In the rows, zero is written as 128.
Each path below is one point turned by a fixed rotation once a step. After each direction that follows a path, write how fast that rotation turns it, in degrees each step (0 if it stays still).
Each turn is a multiple of 5 degrees from 10 to 175, or 0.
Each row of a path follows its step; steps can be skipped.
path 1
step 2: [127 136 134 131 135 121 130 129 121 127 122 131 126 130 129 121 130 130
 127 130 135 123 121 133 123 128 129 128 136 127 130 125 126 123 128 130
 123 125 139 119 120 134 137 136 130 132 128 114 130 132 131 130 128 124
 121 132 125 136 121 128 124 125 129 135]
step 3: [116 127 134 134 140 122 119 129 124 131 125 138 126 127 127 128 127 128
 120 130 120 129 119 137 129 128 130 129 133 124 121 121 123 126 130 124
 123 130 134 121 124 135 134 129 123 134 128 124 134 126 124 127 132 126
 122 127 131 132 126 126 132 127 130 140]
step 9: [131 136 121 121 128 126 137 135 129 119 129 122 126 122 134 125 124 130
 122 121 123 123 122 131 127 123 120 130 139 125 127 130 120 124 128 125
 130 131 136 125 119 128 123 133 128 123 121 126 133 131 123 130 129 129
 132 123 119 131 125 138 126 123 132 132]
step 14: [124 130 130 128 125 129 131 131 130 122 132 133 129 130 128 128 132 124
 121 131 123 130 128 137 127 127 118 133 136 123 126 138 115 127 125 121
 125 130 138 122 122 131 127 135 136 130 130 119 130 136 127 124 128 129
 123 134 135 134 126 133 126 118 123 128]
step 16: [123 128 129 134 135 129 120 141 122 128 136 133 127 130 135 130 132 126
 116 129 120 132 124 137 133 124 121 134 132 121 127 130 121 136 124 123
 127 121 132 124 130 130 133 134 126 128 129 125 134 129 124 127 134 126
 129 121 132 131 123 134 124 125 125 133]
step 19: [123 134 126 130 136 125 129 136 126 126 123 122 125 122 121 126 123 130
 123 122 125 125 113 135 122 127 127 134 135 120 122 125 121 129 125 127
 125 126 141 121 129 132 128 132 131 129 121 124 134 130 127 129 126 124
 132 127 130 140 126 125 125 126 130 134]
step 22: [121 129 118 124 131 130 137 128 127 119 122 129 122 125 130 130 131 129
 124 127 132 123 121 131 123 129 129 121 138 132 121 133 117 123 126 123
 127 135 140 118 119 129 123 127 122 132 129 122 130 131 129 131 129 123
 124 130 128 129 129 134 125 127 135 125]
step 23: [116 127 126 131 134 129 128 125 118 127 120 134 124 122 134 124 128 133
 122 138 127 123 128 125 133 126 125 126 134 130 124 134 129 123 130 117
 126 133 135 129 122 124 127 127 113 132 131 124 132 126 130 122 137 124
 125 122 126 128 127 132 122 126 132 126]
step 25: [121 138 132 125 131 119 129 124 127 117 124 132 125 128 131 121 127 132
 122 129 132 121 136 126 130 123 120 124 135 127 131 133 121 127 130 127
 126 132 132 131 115 125 132 130 123 124 132 119 128 130 126 130 133 127
 129 123 120 126 131 141 122 124 128 130]
Speeds:
[129 128 126 127 128 130 127 127 130 128 128 126 131 130 128 128 127 131
 130 127 129 130 125 127 129 126 127 129 129 129 128 130 129 128 128 129
 127 128 131 129 126 129 128 126 128 128 127 130 128 127 128 129 128 127
 129 126 127 130 126 126 128 127 129 129]
35
[126 125 126 127 128 130 127 128 129 125 127 127 129 127 125 129 128 128
 131 129 129 129 129 130 128 128 128 128 126 129 128 129 127 127 127 125
 129 129 128 129 129 128 128 127 128 129 129 126 129 128 129 127 127 130
 129 131 131 128 129 126 129 127 130 129]
45
[126 128 129 127 129 126 130 127 129 128 128 131 127 130 128 129 127 130
 126 127 132 128 130 128 129 128 131 126 129 129 128 128 128 128 128 129
 131 128 127 129 127 129 128 126 127 127 131 129 127 126 126 128 128 126
 127 128 130 128 129 127 128 127 128 130]
145
[129 128 132 127 127 129 126 129 127 129 129 129 129 129 127 128 129 125
 129 129 130 130 127 129 128 128 127 127 127 128 129 129 127 127 128 128
 128 126 128 128 126 129 130 130 130 129 131 129 130 127 127 128 127 128
 128 128 129 130 127 128 128 128 124 130]
25
[127 130 129 130 127 128 129 127 128 125 129 130 131 129 129 130 128 129
 128 127 129 128 131 128 129 129 125 127 128 126 129 127 128 128 125 127
 131 129 128 129 126 129 129 130 128 131 126 130 128 128 129 128 129 130
 128 127 127 128 129 127 129 127 127 125]
25
[126 131 131 128 128 127 127 127 126 127 126 126 129 128 123 127 127 130
 129 127 128 128 128 126 128 128 127 129 127 127 128 131 127 128 129 127
 128 130 129 129 129 128 130 129 131 127 128 128 126 130 128 126 127 126
 129 127 129 127 128 127 126 129 127 127]
60
path 2
step 0: [132 139 129 116 129 131 129 137 138 136 134 122 128 128 128 133 132 126
 128 132 123 126 132 124 129 136 130 135 127 121 132 129 124 123 131 133
 121 130 143 124 135 118 124 131 131 136 126 125 133 134 124 127 133 129
 132 127 128 140 135 118 131 134 129 128]
step 2: [127 129 137 128 124 132 128 138 134 125 126 123 132 121 129 124 127 122
 130 125 126 123 130 117 131 138 136 139 131 121 133 128 126 135 130 129
 126 127 126 129 124 120 122 130 131 135 126 121 140 128 130 121 131 124
 137 134 146 133 130 126 131 131 124 123]
step 3: [133 130 123 131 130 138 124 142 130 118 130 124 133 126 129 123 128 122
 127 114 126 130 127 133 126 135 128 128 125 122 133 125 125 126 128 130
 127 133 127 140 126 120 111 133 133 133 127 123 134 129 132 136 128 124
 126 127 135 124 135 127 126 132 126 117]
step 8: [131 143 121 133 135 133 131 129 127 129 128 125 130 131 134 132 125 131
 132 120 127 122 125 128 134 130 120 126 129 128 128 126 134 119 133 116
 128 137 127 138 129 121 125 126 134 124 133 133 138 125 118 128 128 133
 123 134 117 129 135 126 126 141 130 130]
step 15: [135 130 136 124 133 142 128 139 120 130 125 124 126 120 133 129 126 126
 132 128 127 126 122 130 129 123 124 138 131 130 129 122 127 138 130 131
 126 130 132 136 120 122 127 134 128 136 130 124 133 120 131 125 126 125
 127 126 133 135 117 130 129 141 127 115]
step 16: [126 133 127 122 129 133 125 128 122 131 132 130 122 119 136 127 133 122
 125 123 127 135 136 131 129 124 123 134 131 127 125 120 130 131 128 140
 123 132 133 138 126 120 126 136 126 134 135 117 138 132 131 135 129 134
 125 131 130 132 138 126 120 137 125 120]
step 18: [134 133 126 112 123 125 128 134 128 132 134 117 124 126 135 134 136 121
 128 131 129 123 133 121 126 125 121 128 131 125 130 121 135 129 131 125
 125 128 127 129 128 124 125 131 127 140 122 126 145 134 127 123 133 130
 132 129 122 135 137 118 132 133 129 125]
step 20: [128 138 134 126 128 133 129 136 131 126 133 116 137 134 130 130 124 123
 139 126 129 121 132 124 138 129 129 134 130 130 130 122 130 125 133 125
 127 129 127 132 124 123 125 126 135 131 128 132 143 127 129 112 130 126
 131 130 140 129 131 122 131 129 122 135]
step 23: [129 128 137 122 126 132 130 135 130 125 131 115 135 124 129 129 131 134
 134 120 127 126 120 126 130 139 115 134 125 126 138 128 120 121 124 122
 138 133 137 126 129 133 127 134 125 131 128 122 129 133 132 130 128 122
 125 134 132 125 139 120 130 134 130 124]
Speeds:
[129 130 127 127 129 128 129 130 129 128 128 129 130 128 128 129 128 127
 131 126 129 127 129 126 130 128 128 131 129 129 128 127 126 131 129 127
 129 127 127 127 128 128 131 128 129 128 126 127 126 129 128 128 129 126
 126 128 126 128 128 125 130 128 127 126]
140
[129 128 131 128 127 127 124 128 128 126 128 128 129 128 126 127 128 128
 128 126 130 129 128 128 129 129 128 130 128 129 128 126 129 127 128 129
 128 126 127 130 130 126 125 127 128 127 127 129 127 129 130 128 129 127
 129 129 128 127 126 127 129 127 132 129]
40
[127 127 129 126 129 128 132 126 125 128 129 127 129 128 127 127 127 127
 128 132 130 127 129 125 128 129 130 129 128 129 127 126 126 128 128 129
 127 126 128 128 131 126 128 130 128 130 130 129 129 128 127 128 127 128
 128 129 129 129 130 127 128 127 128 128]
160
path 3
step 0: [135 127 133 130 125 126 132 131 119 132 134 120 124 131 126 129 121 129
 126 130 137 128 136 126 131 129 129 131 127 132 122 135 131 131 125 121
 124 130 122 119 131 126 130 121 125 115 128 124 132 117 126 128 121 118
 120 127 122 131 129 130 123 127 127 122]
step 4: [127 133 123 129 122 140 133 130 127 125 129 134 128 136 126 128 124 129
 133 125 120 129 111 131 134 131 122 125 132 127 126 127 120 133 140 130
 129 133 133 132 122 133 125 127 133 132 133 128 131 128 129 128 124 134
 134 128 122 129 129 129 129 125 121 135]
step 6: [127 131 136 131 127 125 129 132 130 123 124 134 133 137 127 121 129 122
 125 133 131 127 125 134 127 129 127 129 132 139 135 133 128 133 135 130
 127 137 134 124 134 126 132 127 121 132 132 126 126 124 132 133 120 119
 118 123 118 123 124 123 127 130 124 126]
step 7: [141 120 122 116 125 129 121 122 126 131 128 131 127 136 123 124 134 122
 124 119 121 122 137 129 127 127 125 128 130 132 124 128 126 128 128 126
 123 139 133 134 133 132 128 130 132 132 127 127 123 128 126 134 132 132
 131 125 130 130 134 126 126 132 120 124]
step 11: [132 126 134 137 138 127 136 130 125 125 125 131 121 127 130 131 129 132
 130 134 134 139 134 127 134 132 125 128 130 121 131 134 128 127 129 128
 133 129 127 120 134 135 114 126 132 126 126 134 124 129 119 127 127 130
 123 136 127 126 119 125 132 131 130 126]
step 12: [132 128 123 128 130 136 122 129 124 126 124 119 126 133 125 125 130 133
 140 132 126 131 119 125 133 134 134 127 118 132 135 129 135 128 132 125
 132 133 134 128 130 126 130 130 131 122 128 122 125 123 126 123 128 117
 125 125 124 126 130 124 125 127 124 113]
step 13: [128 119 129 127 128 129 129 131 130 131 134 127 135 125 133 123 131 139
 134 121 127 127 138 130 127 125 120 130 126 124 127 134 129 126 125 128
 122 133 130 127 135 133 132 138 136 120 128 140 127 119 128 127 121 133
 133 127 127 134 125 122 131 127 126 123]
step 15: [123 121 121 124 125 132 128 139 128 131 129 127 139 127 130 131 120 122
 127 117 122 126 119 127 129 128 129 129 125 135 128 121 127 130 122 126
 128 124 130 133 126 135 130 126 127 128 129 135 120 121 128 121 136 125
 134 122 128 125 118 126 125 133 132 130]
step 25: [128 120 135 133 131 129 137 133 125 126 130 125 129 131 132 119 124 131
 129 121 123 135 128 130 127 128 125 130 138 128 133 133 127 119 131 130
 130 135 139 138 131 129 130 119 128 132 132 132 122 129 128 123 125 127
 137 124 120 131 133 126 123 130 125 123]
Speeds:
[129 129 126 125 127 128 130 125 125 128 127 126 126 129 128 127 127 127
 128 128 130 127 127 126 128 128 129 127 127 128 127 128 129 127 126 127
 127 127 127 130 127 126 129 128 128 127 127 126 128 129 125 131 129 127
 128 130 128 129 130 127 127 130 129 126]
155
path 4
step 6: [126 122 126 125 122 140 125 126 133 123 127 118 128 133 133 127 137 121
 129 138 128 136 139 119 126 131 127 123 122 124 123 129 123 121 135 131
 134 131 121 129 122 122 133 123 120 136 131 131 132 121 126 129 132 130
 136 129 119 130 124 125 125 131 126 123]
step 9: [123 120 128 124 131 127 116 119 123 132 137 127 133 129 135 124 128 133
 134 129 128 134 128 123 119 133 132 130 123 138 126 131 126 131 127 127
 118 127 135 129 120 130 129 118 131 129 132 136 130 131 122 124 128 126
 136 119 132 131 128 132 141 123 132 133]
step 10: [133 129 125 128 126 126 130 138 124 141 116 136 125 129 123 136 127 135
 131 130 124 123 128 136 137 127 127 126 130 126 137 126 117 129 123 127
 122 131 126 121 128 135 128 129 130 129 126 123 133 135 131 123 130 123
 116 126 128 130 133 129 121 136 139 127]
step 13: [139 136 127 120 121 131 127 125 144 132 128 135 130 132 127 121 132 126
 116 127 129 134 128 135 138 129 128 131 129 118 131 130 133 129 131 127
 129 125 132 133 133 131 119 127 125 124 123 118 129 121 130 134 125 122
 127 129 126 130 132 122 127 127 128 120]
step 14: [120 123 132 125 132 129 130 126 126 125 136 139 127 134 133 129 125 125
 136 127 127 127 130 116 121 133 131 127 127 138 134 125 132 125 125 133
 127 125 128 127 133 128 140 134 118 125 132 132 119 119 122 131 120 129
 133 128 123 119 124 128 125 124 124 140]
step 17: [130 130 122 128 127 125 124 124 123 124 128 124 133 125 133 124 125 138
 141 118 129 125 130 131 126 129 125 125 130 125 117 125 122 128 134 125
 129 130 126 132 132 119 144 128 127 135 133 128 132 130 136 125 131 128
 131 138 128 126 126 138 122 134 131 137]
step 18: [135 123 132 135 130 124 132 126 128 126 124 121 122 130 131 131 143 129
 117 139 134 138 131 123 138 132 129 127 127 122 131 131 124 132 124 114
 123 132 135 129 127 130 120 128 136 128 124 124 124 130 129 127 129 123
 131 130 119 136 126 127 132 132 127 126]
step 21: [127 121 132 127 133 140 134 124 124 134 128 141 125 132 126 125 128 123
 129 129 131 137 115 128 134 128 120 129 126 146 130 134 133 134 135 129
 128 125 126 127 125 131 116 124 132 132 129 126 129 133 132 125 129 133
 126 122 128 128 129 119 129 131 131 127]
step 24: [127 129 126 131 127 134 130 135 130 134 128 126 130 124 129 127 129 126
 123 129 123 134 133 121 123 136 129 128 127 134 119 124 132 121 130 127
 128 135 121 134 127 126 125 120 116 122 124 111 128 131 125 116 125 134
 129 133 127 122 121 127 119 130 134 119]
Speeds:
[126 130 129 128 129 126 128 129 127 129 129 129 127 129 128 127 129 128
 128 128 127 130 126 129 124 130 130 129 127 130 129 129 129 129 127 129
 127 129 129 128 129 131 130 128 127 127 125 128 130 125 128 127 126 127
 129 128 129 129 131 126 128 129 127 127]
65
[127 128 128 130 126 128 127 126 129 128 126 129 129 128 128 127 127 128
 126 128 126 125 131 126 132 126 129 129 127 129 129 130 127 130 128 130
 129 129 128 128 128 130 129 126 126 126 127 129 128 127 129 129 129 128
 127 130 130 129 130 128 129 128 130 128]
120
[127 128 129 131 129 127 130 129 127 127 127 127 126 129 125 131 127 128
 126 129 129 126 127 126 128 127 128 129 129 129 128 129 129 131 127 127
 130 128 129 129 127 128 128 131 131 128 128 130 127 127 127 128 127 127
 129 129 128 128 126 129 129 127 125 128]
100
path 5
step 0: [120 123 125 134 127 129 124 124 134 137 132 124 127 120 128 130 136 117
 119 129 123 127 134 121 125 124 135 127 139 128 137 131 132 128 123 133
 129 124 124 124 132 134 128 128 140 131 129 133 120 129 131 134 129 130
 127 117 128 131 126 132 121 127 131 131]
step 2: [132 127 130 133 131 127 125 122 121 125 129 128 118 129 129 117 128 133
 128 118 132 130 126 123 136 130 128 125 136 120 125 125 132 122 121 124
 123 123 121 124 132 129 133 121 126 123 131 127 138 116 137 121 130 134
 126 127 132 126 135 123 128 123 132 119]
step 5: [126 135 127 119 132 134 134 130 123 132 132 124 129 127 131 130 126 126
 138 128 131 131 130 127 126 128 118 122 127 117 121 124 128 122 124 133
 120 126 125 130 119 132 133 136 119 133 127 119 134 128 123 131 121 127
 115 125 124 127 126 133 133 135 131 127]
step 6: [128 131 134 130 121 122 132 118 131 128 135 129 134 128 116 126 119 129
 127 123 120 130 118 133 125 133 133 125 124 127 117 135 125 127 122 124
 117 131 133 126 119 126 125 132 128 132 124 127 133 123 127 129 130 126
 129 138 127 128 121 119 132 124 131 130]
step 8: [128 122 124 125 127 126 126 132 134 124 126 132 132 125 136 128 131 130
 131 133 126 138 128 134 130 126 133 129 109 127 128 128 129 136 128 133
 126 128 135 130 141 124 139 127 128 135 126 132 133 135 125 129 120 133
 123 130 126 134 125 125 122 135 128 134]
step 9: [120 120 122 121 120 128 130 122 128 134 126 124 120 125 127 127 121 130
 139 126 122 130 122 134 138 132 138 129 132 135 140 127 123 130 122 131
 131 134 132 127 128 133 126 127 126 121 128 116 129 131 131 131 120 130
 129 126 126 130 128 135 132 129 134 136]
step 11: [129 117 118 134 136 125 132 137 129 129 122 136 127 130 124 129 129 129
 125 129 136 128 122 127 131 133 133 135 126 130 132 127 136 121 129 124
 139 128 123 128 135 125 124 134 139 134 125 122 133 127 135 128 132 125
 124 131 129 128 127 132 124 123 119 118]
step 15: [125 129 135 128 129 127 124 126 141 126 123 127 122 120 118 135 131 126
 127 127 132 130 120 119 122 127 117 127 121 125 117 117 131 136 132 124
 133 128 127 131 122 123 121 129 126 132 128 130 122 129 133 133 125 123
 124 126 133 126 128 122 137 134 121 128]
step 21: [128 133 124 131 117 130 126 132 125 124 131 134 122 139 133 128 131 126
 129 134 124 129 133 127 126 120 129 133 139 123 125 132 131 117 126 127
 122 128 118 124 127 129 127 128 137 141 135 129 135 121 132 127 126 131
 129 121 134 134 129 135 129 122 133 134]
Speeds:
[128 128 124 129 126 128 131 128 129 130 127 128 128 128 128 128 126 129
 129 129 127 127 127 129 130 129 130 130 125 127 127 128 130 128 130 128
 124 129 131 129 128 129 129 131 128 129 131 126 128 129 127 125 129 129
 128 127 129 127 130 128 128 129 128 128]
20
[128 125 127 128 127 128 127 131 130 127 127 129 128 128 131 127 128 129
 129 128 131 128 129 128 127 127 131 128 130 129 130 129 128 127 126 127
 127 127 127 130 127 127 128 127 129 128 128 127 128 128 132 129 131 129
 130 125 129 127 129 129 127 128 129 128]
35
